In the rows, 128 means zero.
The rows of X fall into 4 groups, and each row is roughly a mix of its group's hidden directions.
X (140 x 10):
[[192 151 156 157 147 129 107 109 168 123]
 [112 141  82  71 132 105 132 120 116  78]
 [144 134 156 158 201 121 147 124 116 162]
 [115  69 104 139 168 146 151 135 174 136]
 [151 128 191 124 180 115 128 132 168 122]
 [160 177 140 158 117 136 172 172 132 150]
 [129 133 111  86 107 142 161  56 140 133]
 [135  90 142 112 122 155 109 155 162  64]
 [146 174 156  98  96 110 125  99 179 118]
 [130 108 135 158 149 149 175 132 134 196]
 [149  90 120 108 105 116  88  79 127 174]
 [ 70 111 105 138  78 137 103  93 139 142]
 [139 133 165 126  51  94 141 142 121 117]
 [130 169 129 149 172 120 135 171  76 110]
 [121 168 126 127 134  93 108 121 203 126]
 [128 122  86 186  95 153 151 145 110  95]
 [139 142 149 195 101 109 111 176 120 138]
 [ 95 151  82 178 171 124 155 134 116 137]
 [163 186 108 130 109 125 150 166 146 165]
 [138  65 112 157 147 145 176 150 107 125]
 [ 90 147 127 177 164 116 146 144  76 113]
 [ 91 178 111 139  62 141 128 136 138 116]
 [116 186 172 117 120 133 176 103 105 125]
 [113 145 170 118 109 132 197 137  91 135]
 [106 119 122 108 153 106 116 161 139  53]
 [133 106  59 141  91  94 110 155 133 120]
 [127  68 125 162 147 144 186 115 117 120]
 [123 154 141 140 150 155  89 121 168  67]
 [112 175 108 138 108 137 105  94 145  68]
 [ 97  78 135 145  93  94 152 122 127  81]
 [139 164 139 126 153  81 104  86 138 175]
 [111 109  77 147 145 119 183 128 107 169]
 [160 170 138 131 138 149 163 100 118  69]
 [193 140 121  83 143 156 115 117 134  93]
 [126  71 105  68  95 130 111 131 132 116]
 [ 71 131  87 159 107 134  94 122  89 124]
 [114 155 114 151 170 105  86 122  74 109]
 [126 151 103 197 118 158  84 136 118 128]
 [126 167 136 109  64 123 159 135 149 167]
 [140 128 182 116 149 119 153 102  68 149]
 [153 187 133 139 145 129 114  89 141 179]
 [131 121 157 139  90 128  95  83  75 153]
 [169 181 132 151  95 142 177 121 126 110]
 [129 200 113 141 141 125 113  79 136 151]
 [ 98 108 118 127 191 157 152  81 126 125]
 [104 128 111  92 145 113 195 132 149  90]
 [149 137 111  93 114  88 106  76 127  83]
 [135 119 133 150 190  99 111 143 184 134]
 [109 118 156  93 138 138 183 177 129 158]
 [113 114  62 169 145 121 121 160 157 147]
 [114 115 158 145 157 154 185 167 120  93]
 [ 96 174 177 107 147  93 117  99 146 144]
 [136 119 155 149 176 158 134 178 123 172]
 [149 170 122 147  59 117 113  93 130 117]
 [131 111 147  85  93 100  85  94 120 166]
 [133 159  97 100 158 157 132  90 177 100]
 [138 158 160  89 110 121  73 120  87 106]
 [ 73 141 142 131 166  94 147 160  90 145]
 [ 76 150  96 132 100 106 144 120  87  89]
 [116 109 109  94  46 121 126 136 113 131]
 [118  79 127 177 180 137 136 136  97 144]
 [125 137 122  97 151  90 143 106  66 166]
 [126  78 120 149 158 147 131 180 157  93]
 [146 139 129 130 120 103 118 149 199 175]
 [107  63 162 133 105 104 140 138  87 144]
 [ 89 158 141 118 117  67 169 118 112 151]
 [ 98  88  79 148 109 137 153 177 116 116]
 [125  76 157 123 153 140  66 151 138 113]
 [128 182 180 134 135 119  90  90 135 110]
 [107  83 172  92 115 131 134  81 124  99]
 [171 113 127 170 190 121 121 129  97 110]
 [122 153 133 196  89 134 149 148 157 152]
 [103  97  65 164 156 137 116 143 110 103]
 [163  77 117 122 170 154 118 166 108 155]
 [125 194 169 112 116 119 160  94 120 144]
 [104 186 123 121 141  94 107  74 134 110]
 [171 176 133 144 142 170 109 101 147 163]
 [170 144 111 169 179 145 108 105 137 162]
 [150 152 124  68 128 121  66 107 129 119]
 [127  57 130 124 158 105 101 156 142  97]
 [106 148  68 158 151  91 106 110 132 158]
 [ 99  86 132 145 159 130 169 163  94  93]
 [167 194 105 127 105 142  95 120 154 136]
 [135 184 142 146 132 133 184 127 107  86]
 [179  91 110 137 157 150 178 106 108 135]
 [146 151 181 113  95 130  90 129 156  86]
 [117  75 166 107 121 106 156 174 140 103]
 [162 164 147 173 153 135 145 161 136 174]
 [122 163  72 184 126 113 106 122 113 105]
 [146 156 149 104 162 137 152 195 108 141]
 [186 133  73 110 137 157 103 105 142 118]
 [106 121 185 163 156 132 158 131  85 151]
 [137 172  97 130 103 112  98 126 152  67]
 [135 179  62 148 136 127 150 119 112 156]
 [113 142 133  88 120  99 107 138 112  55]
 [ 98 161  95 130 148 124  69  94 136 100]
 [117 164  79 158 130 129  88 160 155 159]
 [105 120 146 211 137 144 135 112 146 145]
 [126 145 108  74 186 147 165 135 137 144]
 [ 89 119 123 101 114  89  75 104 113 165]
 [ 99 121 131 108 102 101 139  91 112  60]
 [ 90  99  99 151 171 119  79 105 133 150]
 [ 92 130 115 164 159 137 188 163 115 111]
 [ 71 136 166  93 113 105 126 159 120  92]
 [ 90 165 137 123  84 136  86 105 163 152]
 [ 99 115 121 143 110  85 153 152 129  61]
 [142 118 190 106 159 159 123 156 166 142]
 [136 107 118 132 125 106 165 146  94 199]
 [ 94  98 138 131 136 160 163 178 121 173]
 [ 89 157 132 114 139 116  57 106 118 154]
 [132  90 127 172 189 122 142 132  87 124]
 [122 108  67 157 135 127 154 116 108 181]
 [160 163 133 153 103 121 175 156 116 177]
 [149  52 150  97 106 138 155 127 128 127]
 [158 169 159 137  74 140 169 136 139 104]
 [ 83 178 117 132 130  99  91 109  91 109]
 [149 106 145  48 150 117 138 145 132 148]
 [109 145 129 138  66 167 131 143 173 153]
 [143 141 170 199 117 141 100 141 151 131]
 [117 109 127 128 180 136  62  95 145 117]
 [147 152 159 127 115 181 149 154 177 102]
 [204 116 155 119 149 151 162 118 120 136]
 [147 121 113 188 139 152 181 158 138 145]
 [131 157 102 110  58 140 114 130 171 137]
 [158 143 119 105 153  82 133 106  96  73]
 [148 169  57 116 105 129 137 100 138 145]
 [ 91 170 126  86 100 112  99 161 132  95]
 [109  95 118  93 132 118  53 120 146 143]
 [168 104 133 161 187 124  86 110 117 134]
 [150  78 148 121 133 112 130  84 104 182]
 [185 114 188 101 145 132 124 126 126 158]
 [106 137  96 163 161 117 135 161 190 116]
 [122 109 199 158 124 132 160 138 110 164]
 [ 69 163 116 162  99 126  90 103 121 129]
 [101 139 172  64 144 106 135 127 144 162]
 [125 111 183 179 109 143 144  94 120 160]
 [147 151 141 147 164 144 161 194 103 130]
 [113 102 107 178 142 118 163 161 174 105]
 [176 152 121 122 172 145  71 114 148 141]
 [116 136  66 140 131  99  75 109 157 134]]

Which two rows in each list fit none of the groups? Every other row fits one group, some only roughly. Give them in the order they come.
  * k_21: [120  75 158 144 143 119 137  79 168 154]
  * k_226: [138  95 173  87 172 118 155 128 143 164]
  * k_508: [113 127 117 120  94 156  57 110 144 162]
  * k_112: [123 207 137 122 108 115 138 160 125  97]
  * k_484: [163 100 162 100 161  95 138  83 158 125]
  * k_861: [131 113 167  90 130 148 131 143 173 184]
  * k_269: [163  50 111 141 119 150 141 114 148 132]
  * k_478: [ 88 119 100 169 129 136 110 195 122 133]
  * k_264: [138  81  93 135 133 141 161  66 114 115]
  * k_361: [139 117 155  66 124 168  86 138 107 109]

k_478, k_361
  * k_114: [124  66 119  61 135 118 138 123 119 144]
  * k_195: [123 138 198 109 164 134 126 175 127 115]
  * k_312: [101 105  89 131  79 153 155 172 126 103]
  * k_891: [156 107 128 157 133 162 182 148  80 114]
  * k_390: [102 133 159 126 100 128 174 121 114  63]
  * k_642: [109  88 140  93 102 104 167  92  88 124]
  * k_700: [142 165  96 168  81 152 168 136 111 119]
  * k_307: [117 105  58 122 159 124 150 148 165 112]
  * k_482: [144 113  73 147 146 156 120 102 182 149]
  * k_398: [179  94 163 107 106 129 148  83 122 155]

k_891, k_700
  * k_258: [137 172  87 164 137  85 114  91 148 141]
  * k_244: [ 99 181 118 112 163 107  75 125 105 127]
  * k_716: [111 109 122  58 116 126 133  89 129 171]
  * k_442: [154 180  99 116 156 103 119 122  85 165]
  * k_937: [164 148 135  88 101 140  76 155 166 130]
  * k_236: [179 179 139 154 165 158 135 116 136 105]
  * k_929: [ 70 167 142 145 101 108 153  88 144 119]
  * k_425: [101  94 107 144 180 110 104 131 131  75]
  * k_901: [159 188 121 164 176 148 124 124 126 108]
  * k_18: [184 110 158 124 142 157  82 113 122 164]

k_258, k_716
  * k_429: [ 69 116 159 141  85 110 136 115  85 130]
  * k_613: [101  63 157 105  81 114 133 145 130 139]
  * k_481: [193 156  85 101 110 140 115 130 123 156]
  * k_386: [114 117 165 161 128 148 192 115 162 149]
  * k_323: [116 107 106 179 131 124  67 120  91 115]
  * k_73: [107 132 160  69 103 121  87 131 146  89]
  * k_178: [123 187 154 144 156 138  92  82 115 140]
  * k_798: [100 151 141 102 138  92 182 126  94  91]
  * k_378: [101 127  83 157 116 158 144 169 165  94]
  * k_557: [117  69 123 126 129 127 141 139  56 121]
  * k_432: [101  98 143 172 136 121 192 122  97 137]

k_429, k_178
  * k_710: [110 164 108 120  91  89 148 137  80 165]
  * k_330: [ 86 162 109 115  91  90 130 128 174 102]
  * k_370: [128 158 134 126 143 165  73 162 113  81]
  * k_497: [147 106 138 125 176 116 186 148 160  98]
  * k_110: [163  81 113  64 104 129 152 124 136 123]
  * k_954: [135 129  79 149 140 157  77 123 157  88]
  * k_921: [ 65  71 117 111 126 135 129 124 112 161]
  * k_218: [ 94 171  91 156 170  91 126 101 131 128]
  * k_366: [133 131 196 124  83 107 113 147  93 113]
  * k_610: [122 158  94 121 120 139 185 132 111  72]

k_370, k_497
  * k_591: [110 174 145  91 149 109 136 133 115 191]
  * k_177: [113 123 167 130 161 148 140  92  87 179]
  * k_839: [ 65 179 136 108  97 113 144 150 117 128]
  * k_54: [148 131  96 108 137 130 155 181  76  98]
  * k_848: [152 184 102 110 124  96 139 111  88 163]
  * k_520: [131 124 132  70 158 134  73 146 134  92]
  * k_363: [132 199 118 128 157 119 126 145 178 141]
  * k_880: [149 131  76  94 161 126 142 148  87 166]
  * k_28: [130 125  70 112  84 105 158 143 170 120]
  * k_720: [110 174 104 131 119 100 105  71  92 127]

k_591, k_363
  * k_733: [102 140  71 166 157 149 126 112  88 107]
  * k_885: [131  70 104 138 148 152  94  84 158 123]
  * k_11: [149  99 136  86 156 144 156 187 126 152]
  * k_32: [145 108  93  76 131 152 146 103 181 137]
  * k_402: [126  61 133 100 110  95  96 105 152 139]
  * k_810: [ 94 100 171 107 155 118 114 129  95  76]
  * k_440: [157 140 124 106 105 145  62 116 167 154]
  * k_97: [171 192 133  85 126 143 103 137 144 137]
  * k_234: [132  88 141 103 136  95 195 109 114 105]
  * k_14: [133 145 100 110 144 142 153  72 101 180]
  * k_356: [161 139  94 125 182 183 110 137 133 109]

k_402, k_356
  * k_770: [138  69 104 176 133 157 125 124 166 142]
  * k_803: [136 135 144 121 135 146 112 134 200  76]
  * k_74: [106 101  63 137 138 118 161 148 161 100]
  * k_614: [139 117 145 139  85 116 188 104 115 173]
  * k_769: [109 139 173 163 110 104 146 161 132 183]
  * k_204: [134 101 125 168 116 160 130  85 170  85]
  * k_988: [ 94 117 101 153 175 114 148 125 144 186]
  * k_525: [181 122 118 105 191 142 164 138 133 122]
  * k_427: [158 121 179 170  99 153 161 130 162 116]
  * k_793: [112 105  69 133 116 106 184 106 134 103]
  * k_672: [127 124 101  83 147 112 150 196 152 117]

k_988, k_525
  * k_281: [139 106 195  80 103 126 104 146 124 120]
  * k_617: [181 130 109 126  96 161 164 173 140 109]
  * k_117: [166  92 133 168 105 152 161 158 133  88]
  * k_479: [102 147 153 100 167  79 126 123 108  80]
  * k_818: [142 148  61 117 129 109 105 171 152 107]
  * k_824: [146 121 131 170 128 164  72  97 154 155]
  * k_647: [ 80 164 114 167 138 131  94 149  83 137]
  * k_745: [118  97  93 164 127 142  63 101 110 134]
  * k_280: [ 76 114 149  87 176 104 125 146 106 111]
  * k_376: [142 148 123 113  51 167 135 139 131 153]
  * k_80: [100 159 146  86 164  98 134 172  96 126]
  * k_164: [127 200 101 119 159 107 137 139  90 133]
  * k_739: [139 105  82 158 101 115  94 170 166 120]

k_117, k_479
  * k_594: [159  86 145 119 146 124  85  77 159 146]
  * k_821: [119 102 198 127 137 137  77 140 110 118]
  * k_181: [134 104 108 122 131 113 130 176 193  91]
  * k_122: [144 134 110  96 144 143  59 143 162 100]
  * k_400: [159 154 110 134 146 167  94 123 166  77]
  * k_755: [ 79  86 151  67 119 133 139 137 143 139]
  * k_691: [108 150 137 121 155 114 151 134  49 144]
  * k_257: [107 118  59 126 155 122 132  97  85 118]
  * k_849: [ 88 101  75 112 147  86 112  95 132 115]
  * k_622: [ 76 100 106 162 111 168 138 159 104 151]
  * k_387: [101  90 123 181  95 163 158 124 150 148]

k_755, k_849
  * k_298: [125  72 132  97  96  99  96 162 154 111]
  * k_200: [182 158 150 112  85  95 144 150 146 150]
  * k_851: [ 89 163 114 161 180  98 159 117 111 132]
  * k_838: [124  83 117  56 117 123 158 115 130 150]
  * k_965: [149 124 154 121  78 114 126 158 186  98]
  * k_455: [ 96 128 163  88 107 110 183 105 156 140]
  * k_233: [106 134 128 109 187 112 167 135 176 152]
  * k_695: [ 99 182 101 161 101 102 127 156 120 163]
  * k_159: [102 115 155 115 131 120 208 101 127 127]
  * k_279: [108 144 185 140 184 104 157 117 127 146]
  * k_767: [ 75 148 141 108 168 118  95 169 131  99]

k_200, k_233
